The same turns and mirrors carry the whole set onto itself and the rows of a family onto each other. Which other rows belong to the same family as each row named below? List them in the order they appear above.
These 15 rows form 3 families of 5 rows each.
k355: [ 34.6   0.3 -19.3   5.1   9.3  20.4 -15.5  35.9 -22.6 -31.5   5.8  20.1
  -6.1  16.5 -22.7   0.7 -12.5  34.8   3.9   4.2  -2.0 -22.2 -23.5  14.8
  29.9   6.1  27.3]
k699: [  2.3 -12.0 -33.9 -30.8  38.2  23.0 -11.5 -14.1  -2.6 -28.7  31.7 -12.7
  37.8 -19.5   5.4 -28.3   6.9  19.8  10.2 -15.5   7.6   7.4  10.1   7.7
   9.6  31.2 -24.8]
k738: [ 23.7   7.0   3.8 -10.7  34.9  16.6   1.6 -11.9  -7.0 -28.9  -3.5 -31.9
  38.1  -4.2   0.5 -16.0  23.1  16.6 -19.3 -17.5  11.0 -41.2  32.3   3.1
  -4.9   1.8 -17.5]
k587: [ -7.1  -7.0 -28.1  11.7 -14.4  17.2  -0.2  23.8   6.0 -50.3   4.4  15.5
  22.2  -6.2 -11.5  -0.8 -18.3  27.9  12.5  11.3  11.5  36.0  32.7  28.1
 -24.4  25.9  -7.4]
k12: [ 26.5  -5.1 -10.4   7.0  19.7  23.0 -28.9  16.5 -11.3 -29.5   7.5 -14.2
   0.0  11.1   7.4  -5.4  13.5  45.3 -10.0 -15.9  -8.5 -35.0 -16.2   8.0
  39.9   4.3   9.2]
k113: [ 42.4   9.4  15.0  -0.9  33.4  28.0   1.5   0.3 -19.8 -29.3  16.3 -11.8
  31.3  10.9 -18.5 -10.4  17.9  35.4 -13.0  21.8  27.3 -28.5  19.5   8.2
   4.7  -6.1   9.7]
k89: [-16.1  -4.9 -28.5  -9.5  11.8  19.4  -8.1   7.2   2.8 -40.4   0.4  -8.3
  36.1 -10.4   6.1 -17.7 -10.1   7.8  26.6 -17.8   8.8  34.4  23.4  24.9
  -9.3  39.9 -25.8]
k785: [  7.1  11.3 -15.2   1.9   4.3  -1.7  20.5  12.6 -27.7 -20.0 -20.5  -4.4
  11.8   5.6 -21.5  -2.4 -30.9 -15.2  22.0   8.3  16.9   2.4  25.9  -0.5
 -38.2   1.9  -2.3]
k149: [  1.4  12.9 -14.2  -8.7  17.0   2.5  14.2  -4.6 -13.5 -23.8 -25.2 -27.3
  25.9  -8.7  -2.3 -12.9  -4.0 -13.6   1.7 -27.7   5.1 -23.3  34.7  -2.6
 -31.2   7.7 -20.5]
k80: [ 16.7 -23.6 -39.0 -19.5  28.7  27.0  -4.9 -18.4  -8.4 -28.4  52.8   4.8
  24.7 -16.0  -9.2 -18.6  11.5  48.3  -9.4  14.9   7.7  -5.8  12.2   2.8
   5.4  14.5  -5.9]
k680: [  8.6 -17.8 -35.2   3.6  -2.4  27.0   0.0   4.2  -3.7 -41.9  37.1  25.6
  14.9  -8.8 -20.3  -0.8  -5.5  53.8 -13.3  33.6  12.6  12.0  23.1  12.7
 -13.3  10.4   8.5]
k777: [ 36.5  10.9   3.0   8.4   9.4  17.1  15.4  16.5 -31.7 -24.2   4.7   5.0
  15.1  19.1 -30.7   0.3 -18.3  15.2  10.7  40.6  31.5  -2.9  15.5   8.5
 -15.1  -3.0  17.0]
k816: [ 10.7   6.0 -28.4   1.2  -5.3  -3.9   4.1  31.7 -23.1 -22.3 -15.3  18.5
  -6.0  13.3 -25.9   3.8 -36.5  12.6   5.9 -13.7 -17.9  -4.0 -23.8  18.9
   4.6  20.3  22.1]
k827: [  3.7   0.6 -17.5   0.7  13.1   3.8 -14.4   4.1  -9.4 -24.9 -11.6 -28.9
   6.0   3.6  26.7  -5.7   3.4  28.9 -18.6 -44.7 -25.1 -25.9  -9.4   3.7
  21.0  13.4  -3.4]
k820: [ -8.1   5.4 -28.1  -3.4  -1.0 -12.7   5.7  13.4 -13.6 -17.6 -25.1 -11.8
   0.7   4.0   4.0  -0.9 -23.1  12.7  -6.3 -41.2 -25.7  -4.3 -12.0  10.4
  -3.9  26.3   1.1]

The rest of the family of k89: k699, k587, k80, k680
The rest of the family of k820: k355, k12, k816, k827

The same turns and mirrors carry the whole set onto itself and the rows of a family onto each other. Which other rows belong to the same family as each row named below? List them in the order they appear above.
These 32 rows form 8 families of 4 rows each.
k384: [  8.7 -33.0 -43.0 -22.6  -6.9  -8.2 -32.8  22.3  29.1]
k872: [ -5.0 -25.3 -37.1  -5.4 -24.1  -9.8 -51.3  15.4  36.5]
k16: [ 17.4 -21.7   9.6  31.7  -5.3  10.2 -51.0  33.1   5.0]
k583: [-14.3 -16.6 -13.6  23.2   1.9  12.8 -60.9  53.7  53.3]
k805: [-30.4 -30.0  -7.1  -8.0 -22.3   4.3 -40.1  43.5  27.1]
k896: [ -9.9 -48.0 -17.3  43.8  13.3  16.7 -60.4  42.0   4.7]
k173: [ 20.3 -31.6 -16.5  23.6  31.1  26.2 -34.4  37.1   1.9]
k839: [ -1.4 -14.0 -24.9  23.5  13.8  16.6 -56.4  58.5  52.3]
k721: [-28.9 -53.3 -15.1  22.9  -9.0   0.5 -63.7  49.3  24.9]
k118: [  8.8 -30.7 -22.4   9.6   2.0   7.9 -37.5  -2.7  -1.3]
k702: [-14.5 -24.3   1.3  25.3  -1.1  24.1 -40.2  24.2  -4.0]
k500: [ 43.1 -18.7 -18.0  18.5  10.2  11.7 -41.3  53.6  16.7]
k929: [ 22.3 -21.2 -57.7  -2.7  -1.8  -1.2 -44.1  25.8  33.4]
k661: [-20.7 -42.3  -8.6 -14.9 -13.8  -3.6 -43.4  50.0  39.2]
k327: [ 13.2 -55.6 -36.0  24.5  12.3  18.1 -18.0  31.5   2.2]
k766: [-12.7 -60.1 -14.6  24.3  -7.7  11.7 -24.7  19.8   3.3]
k446: [-16.7 -63.3 -25.9   0.8 -19.4  -0.5 -23.7  36.9  25.5]
k984: [ -8.2 -50.9 -39.5   8.8   3.2  -0.5 -55.5  69.7  38.8]
k356: [ 12.4 -45.3 -42.7  28.5  24.9  14.6 -50.8  61.1  18.1]
k508: [ -1.2 -27.9   8.3   8.4 -27.8  -6.5 -53.9  44.2  29.4]
k834: [ -9.5 -35.1 -19.6  -8.4 -18.1  -6.4 -39.8   3.9  17.5]
k859: [ 23.3 -24.5 -18.9  -5.0 -11.6  -4.9 -46.0  65.1  40.2]
k747: [ 10.0 -58.8 -47.3   0.4   1.6   6.0 -16.7  48.0  25.7]
k617: [ 26.1 -28.0 -44.4  -3.9  12.1   6.0 -30.2  14.3  10.7]
k578: [ 24.1 -17.6 -42.5  21.5   7.2  11.9 -46.8   7.9  11.0]
k441: [ 19.4 -19.4 -30.4  16.9  24.5  29.7 -27.6  45.8   3.5]
k330: [  0.3 -13.6 -17.8  35.7  19.2  23.5 -56.6  49.0  40.4]
k681: [ -2.8 -23.4 -22.4  20.2 -15.7   2.6 -54.8  -2.0  13.3]
k828: [-13.0 -14.8  -7.0  34.3   7.9  18.5 -61.0  43.7  40.8]
k284: [ 18.3 -35.9 -36.6  -9.8  20.4   8.5 -30.9  64.2  34.2]
k643: [-19.1 -39.6  12.8  19.5  -0.6  13.7 -46.1  23.5   5.8]
k575: [  5.1 -25.2 -39.9 -15.7   2.3  10.4 -27.9  64.4  34.7]

The rest of the family of k284: k173, k661, k643
The rest of the family of k681: k872, k929, k578
The rest of the family of k356: k896, k721, k984
The rest of the family of k583: k839, k330, k828
The rest of the family of k500: k16, k508, k859
The rest of the family of k446: k327, k766, k747

The same turns and mirrors carry the whole set onto itself and the rows of a family onto each other. Which other rows belong to the same family as each row named below? List them in the order they appear above.
These 18 rows form 6 families of 3 rows each.
k991: [ 28.8 -13.3  -2.2 -20.3  22.8   4.3   7.4  35.1  -3.5   1.4 -18.3 -12.6
  17.0 -23.4  20.2 -25.5  -8.1  22.6   1.4  -8.1  -3.6 -41.7   2.8   4.8
  -9.9  -4.5  -0.6  -1.1   6.3  20.2 -22.0  20.0 -17.3   4.5  10.5 -42.3
 -13.2  14.3  -7.5   5.7   4.1  16.0   5.2  12.7  19.7]
k628: [ 32.3 -18.6   7.2  -7.2  11.4 -13.8  10.3  36.3 -15.4  -3.7 -30.0  -5.3
  10.0 -11.2  14.0 -10.4 -21.6  -3.4   6.2 -17.1   1.0 -44.8  12.3  -2.4
 -21.6   4.1   1.2   6.0  -9.7  13.6 -25.1  16.7 -21.5  -0.7   4.0 -50.7
 -20.8   6.6 -11.1  12.4  10.7  21.3  -7.3  14.3  -2.0]
k333: [  5.8   6.7  12.9  21.4 -13.0   4.6  -1.0  11.2  17.4   7.5   6.1  18.0
   6.5  21.9  -2.0  28.0   7.1  24.2 -16.3   7.8   7.6 -12.5  -3.5  -0.9
  14.0 -31.2  -1.2   7.4 -19.5 -35.7  -3.0  -3.5  26.7  11.1 -18.2  -2.5
 -18.4 -37.5 -14.7 -17.8 -15.7  -9.7   7.8 -11.5  -4.5]
k337: [ 15.4  13.8   9.2  27.7 -11.5   3.6  -2.3  10.9   4.7   9.2  12.4  30.0
  -1.5  16.5 -12.6  28.9   8.0  19.5 -20.1   9.4  -7.1  14.8  -3.9   0.3
  26.4 -35.1  10.0   2.3 -16.2 -23.6 -18.6   7.3  19.9   1.8 -34.4   2.3
 -16.7 -40.6 -16.8 -16.8  -6.9  -3.8  -5.4  -8.1 -14.3]
k199: [ 28.7 -13.3  -5.4 -15.5   6.4  -3.9   0.9  45.0 -12.0   4.2 -22.6 -16.5
   2.0 -20.5  17.5  -8.8 -22.5   7.4  11.9  -0.4  -1.5 -49.1  -0.4   6.7
 -22.8   3.0   5.7  -5.7  -4.0  10.3 -16.1   4.8 -25.5   5.8   7.3 -40.1
 -32.6   9.9 -18.6  15.0  22.6  22.1  -3.1  17.8  -5.2]
k274: [  7.5   8.6  14.6  27.5  -6.7   8.2   0.1  10.5  -4.8   9.4   4.4  13.4
   5.9  18.0  -4.3  29.9  15.3   7.5 -19.6   4.0   4.6  -4.7  -8.3  -1.0
   4.8 -29.3  13.6  10.4 -39.4 -34.8 -19.6   6.0  24.0   7.6 -35.6   2.6
  -6.0 -39.2 -15.8 -15.4 -13.9 -12.2  -3.3  -8.6 -18.7]
k53: [ 30.9 -17.3  -4.1 -16.1  16.3 -16.2   3.1  27.3 -16.8   2.3 -16.7  -5.0
  26.0  -1.8   7.1 -23.9 -24.5  13.8   1.7  -3.9   0.8 -43.5  12.0   2.8
  -7.4   5.8  18.7 -12.6  -2.4  23.0 -28.1  15.8 -24.1   2.1  11.2 -46.5
 -23.4  10.0 -18.6  14.3  15.2  16.7   5.5  22.9   8.9]
k86: [-25.5  -5.8 -17.9  11.7  11.7  -1.8   3.9 -12.5 -26.5  35.9  15.4 -28.2
  -1.6  -7.2 -13.4 -24.7  -1.7 -18.4   1.4 -15.0  22.7  24.2   3.2  -1.6
  23.0  -1.6   1.8 -50.5   4.9  17.6  20.7   9.0 -34.0  -2.1  -7.3  12.3
  -2.0  -0.2  -1.4   1.0  18.4  21.3  -6.5  20.9 -25.6]
k417: [-29.8  -5.3  -9.9  12.8  -5.3   8.0  14.4 -11.8 -18.6  11.1  18.5 -32.1
  -6.0 -11.5 -20.0 -11.6  -4.5 -19.0  -3.8 -24.1  27.8  33.2   7.1   2.0
   9.0   5.9   7.6 -50.7  -3.7  13.6   8.4  11.2 -28.3  -6.6 -15.1   4.6
  10.9   6.9   6.1  -5.9   7.0  23.6 -14.8  24.2 -28.9]
k463: [-19.6 -15.8  -8.7  10.4   6.7  -5.6  -0.1  -8.2 -24.0  11.2   6.5 -22.0
   1.3  -8.6 -27.6 -18.9   4.4 -15.7  -3.3 -14.2  27.0  35.7   4.2  -7.1
  12.5   2.9  -5.7 -46.9  -4.8  39.6  25.8  21.3 -24.1  -8.1  -9.9   2.4
  19.5  -2.4   2.0  -4.8   4.1  10.1 -10.4  24.9 -23.3]
k491: [ 10.2  10.2  24.7   8.1   5.5   4.2  -6.3   5.0  13.3  18.8  13.1  21.4
   4.0   3.0  -1.8  29.6  18.1  23.6  -8.1   3.7  14.5  -5.6 -10.5   6.4
  20.4 -19.4   5.8   6.4 -18.7 -33.4 -22.6  15.0  29.9   1.1 -36.5  -0.8
 -11.2 -29.9 -23.5 -31.6 -11.1  -9.3   3.5  -1.3   0.6]
k523: [ -4.0   9.9   9.3  24.5 -15.0   5.1  -7.1  13.4   5.8   0.0   8.9  20.9
  -1.9  14.5 -12.0  36.8   4.2  21.2  -6.0   9.3  11.8  12.0  -5.3  -6.1
   5.7  -7.6   7.7  16.7 -23.1 -22.9 -20.9  17.2  35.2   6.8 -40.8   0.3
 -14.6 -35.9  -8.6 -24.9  -4.3  -8.7   9.4  -7.5 -14.9]
k275: [ 23.3 -18.2  -1.1 -11.5   6.7 -14.0  -9.3  24.7 -22.5  -6.6 -30.3 -15.2
   3.9 -23.7  18.9 -19.1 -11.4  22.2   7.3  -2.9  -1.4 -50.2  14.1   0.5
 -29.5   1.8  15.3   2.7 -13.3  16.8 -22.3   5.5  -8.0   2.2  10.5 -35.7
 -16.7   7.8 -13.7  12.8   9.5  10.7   5.7  13.1   9.1]
k270: [-17.6  -1.5  -5.7  11.0  -4.6  -2.5  12.6 -24.8 -21.3  20.9  23.5 -26.1
  -3.9  -9.6 -20.5 -14.8   7.1 -19.7 -12.2  -6.8  25.8  33.1   5.9   4.5
  21.5   0.3   7.0 -51.5  -2.0  22.9  33.1   0.3 -31.7  -4.3  -8.2  -1.9
   7.5  -3.6  -2.2  -5.4   5.2  23.6 -10.5  19.1 -21.7]
k140: [-34.2  -6.0  -8.4   3.5  12.6   2.1   8.3 -10.1  -2.5  20.6  18.6 -43.9
   6.5 -18.1 -20.3 -14.8   4.6 -12.4 -13.3  -3.5  33.1  31.7   1.1  -4.3
  34.4  -1.4  -2.1 -48.1   3.5  31.5   2.9  14.2 -23.5  -0.8 -17.1   2.4
  10.1  -9.3 -11.1 -14.6  10.2  14.0 -11.1  31.3 -16.0]
k934: [ 14.4  16.6  13.9  15.1  -3.6   9.2  -2.7  23.7   1.8   8.8  20.1  29.0
  11.8  25.6  -3.3  30.5   8.9  13.5 -17.3  16.7  -4.4   2.9  -2.8  -2.0
  15.9 -13.1  10.8   7.1 -23.0 -32.6 -16.9  13.5  27.4   3.8 -31.8  -6.0
 -10.4 -30.9 -20.5 -13.0 -16.8  -8.8   4.4  -0.9 -25.6]
k134: [ 26.1  -7.4  -2.2 -11.7  14.7  -6.7  -1.6  38.4  -6.6  -2.9 -13.0   4.9
  10.5 -19.5  10.7 -21.2 -27.9   6.9   4.2   1.7  -9.1 -58.0  19.4  -3.1
 -21.4  -0.9   2.2  -4.6  -3.0   6.4 -22.6  11.7  -9.4   6.8  14.4 -40.3
 -29.8   3.0 -13.8  11.7  17.5  14.1  -7.4  19.2   2.6]
k634: [-35.7  -3.8  -0.3   8.5   4.8   9.7  -1.0  -6.7 -11.7  23.2  14.9 -16.6
 -11.8  -6.6 -10.3  -8.6  -5.4 -12.1  -1.2  -1.3  28.6  32.3  -9.0   0.0
  18.8   1.7   9.7 -60.9   4.5  20.7  17.7  18.7 -30.0  -2.3 -19.4   8.2
   3.6  -0.2   3.2 -19.4   5.2  19.7 -24.0  23.4 -26.1]

The rest of the family of k991: k491, k140
The rest of the family of k86: k337, k134
The rest of the family of k333: k53, k634

